In the rows, 128 means zero.
Which row each row swaps with, under one turn or mirror:
The rows were stretched afterwards, more along some directions than others.
k_756: [143 102  96 126 110 150 119 124 131 112 115 169 160 146  91 152 125 121
 100 107 107]
k_388: [139 105  99 135 161 140 134 100 153 125  97 166 165 157  94 157 124 131
 124 131  92]
k_955: [138  83 122 120 152 130 132 135 127 157 131 130 141 137 110 115 114 115
 145 122  99]
k_406: [151 114 112 113 122 142 133 136 118 115 134 124 136 138 127 131 113 148
 115  97  91]
k_744: [150 128 117 115 155 132 140 119 116 124 124 127 138 145 124 140 110 119
 137 105  75]
k_137: [151 106 123 131 173 129 156 125 113 129  85 115  93 172  96 163 112  96
 179  94  75]
k_62: [155  91 115 163 131 170 104 130 125 139 124 152 133 151  79 137 114 111
 135  83 144]
k_941: [166 110  98 125 139 152 128 128 113 132 135 125 131 171  88 130 107 100
 149 114 101]
k_450: [161  90 117 115 170 150 166 126 141 125 128  89 112 178  83 133 108 105
 147 119  90]
k_614: [155  85 126 109 182 149 172 132 157 126 123 100 120 178  88 132 107 119
 136 131  92]
k_375: [138 102 125  96 120 143 126 128 126 103 163 116 139 152  95  91  94 104
 106 124 116]
k_215: [144 114 123 132 161 142 152 125 129 125  91 118  95 176 101 167 102 100
 157  92  93]
k_624: [138  87 111 114 126 134 120 141 126 150 137 133 127 154 101 119 111  99
 139 112 105]
k_421: [146  87 134 136 127 119 113 136  99 171 140 142 141 120 104 118 125  96
 156 116 136]
k_807: [136 121 129  92 157 149 163 141 163 109 134 130 124 155 104 122 115 140
 100 142 126]
k_725: [138 110 129 100 144 127 120 127 130 154 136 136 164 133 106 118 133 147
 118 149 119]
k_846: [140 115 136 116 149 131 126 125 120 143 135 127 166 129 100 126 127 141
 122 145 126]
k_158: [149 120 107 128 159 141 137 124 126 119 116 140 143 145 125 154 116 135
 131 107  77]
k_991: [154 119 109 110 148 132 134 126 118 123 123 136 133 145 118 137 109 116
 137  98  76]
k_241: [144  95 110 147 150 151 129 124 161 139 103 176 142 173  94 163 126 121
 120 118 120]
k_522: [142 112 108 147 156 143 155 131 156 110  89 129 111 175  90 159 122 123
 145 108  97]
k_799: [145 129 109 102 113 155 126 116 100 112 131  97 126 133  99 131 113 134
 132  77 122]
k_286: [147  97 116 163 130 155 100 128 108 163 117 144 121 128  86 127 116 107
 151  72 147]
k_392: [129 120 138  96 145 125 123 133 119 157 137 121 152 117 117 109 138 149
 128 139 122]
k_184: [146 101 106 129 142 138 120 109 151 134 120 163 156 146  99 144 127 118
 104 145 100]
k_125: [143  89 111 136 123 136 104 145 124 158 123 152 129 125 105 127 127 107
 131 109 110]
k_439: [142 101 103 146 144 156 116 140 133 137 109 158 130 159  79 165 139 131
 143  87 135]
k_871: [138 101 139 121 153 121 153 149 137 116 150 125 123 179 116 134  98 108
 128 126 108]
k_576: [149 109 103 146 164 139 144 124 139 120  84 124 113 174  79 161 113 114
 167 101  95]
k_863: [144 108 121 155 157 138 150 145 143 121  81 131 103 176  83 160 121 115
 158 102 116]
k_123: [154 103 156 114 135 128 139 145  83 139 132 112 129 155  99 119 103  96
 152 106 134]
k_145: [135 101 123 114 146 154 134 129 130 158 120  91 106 149  96 139 119 128
 146 107 119]
k_819: [153  98 146 113 130 135 131 136  83 141 129 119 143 148  85 116 105  98
 139 114 136]
k_608: [138 100 122  99 127 145 131 117 129 116 152 123 151 154  92  99  95 109
  92 132 111]
k_646: [145 103 131 100 140 133 164 146 127  92 141 111 116 189 106 149  95 107
 135 121 101]
k_478: [150 126 116 107 151 136 139 125 106 115 134 113 128 122 116 129 108 118
 142  92  88]
k_58: [157  89 144 117 141 136 130 139  92 144 131 116 138 159  86 120  94  89
 148 106 135]
k_541: [147  86 111 113 127 148 126 135 127 148 139 130 122 132  99 127 108  99
 129 106 100]
k_325: [141 104 116 138 152 153 142 124 158 123 122 168 151 160 101 164 126 118
 108 132 109]
k_788: [137 122 144  96 166 134 170 145 143 122 122 127 118 155 114 117 114 128
 120 139 128]
k_861: [140 119 135 101 153 150 162 153 162 106 132 143 123 165 111 122 121 140
  98 141 129]
k_831: [130 102 117 134 125 136 112 145 118 157 137 138 127 120 107 130 128 108
 151 108 124]
k_299: [169 103  97 136 150 159 132 128 117 142 124 128 126 170  79 145 101  95
 155 103 103]
k_232: [162 112  92 127 145 160 134 118 114 141 121 114 134 166  88 141 105 112
 145 107 100]
k_128: [130 108 124 124 153 144 147 126 146 140 107  96 109 152 105 151 128 154
 136 119 106]
k_778: [149 101 112 144 139 160 131 145 124 125 102 144 111 167  82 181 133 129
 161  81 140]
k_775: [144 100 103 143 132 149 112 113 143 146 102 170 147 142  80 162 127 116
 125 121 120]
k_544: [140  97 119 139 131 127 113 143 112 150 131 156 134 126 118 129 131 105
 147 112 110]
k_28: [133 106 111 129 132 140 123 122 151 122 127 172 168 146 110 145 137 137
  95 150 109]
k_636: [144 111 115 126 171 135 152 112 115 119  74 134 118 173  91 170 116  99
 166 112  85]
k_301: [128 102 128 126 151 148 148 131 139 147 121  87 106 142 124 144 115 148
 138 115 111]
k_289: [145 120 105 107 123 157 125 113 116 111 128 104 130 138  95 133 101 128
 124  80 124]
k_330: [147 126 111 113 117 152 126 113  97 119 131  97 119 121 103 126 105 126
 135  72 123]
k_242: [146  91 138 118 154 136 158 156 141 110 144 123 125 198  99 144  97 104
 134 128 105]
k_631: [143 110 103 135 149 159 131 135 143 116 113 137 112 163  85 168 130 132
 154  82 126]
k_213: [129 121 136  91 159 114 134 125 124 138 137 127 161 125 122 112 133 146
 127 163 110]
k_19: [156  83 126 128 172 142 160 137 138 142 118 110 116 176  83 132 119 101
 159 125  99]
k_329: [151 115 131  90 144 109 126 117  93 133 123 142 163 138  97 113 133 120
 145 146 108]

k_831 pairs with k_325
k_301 pairs with k_636
k_646 pairs with k_778
k_289 pairs with k_58
k_871 pairs with k_439
k_184 pairs with k_125

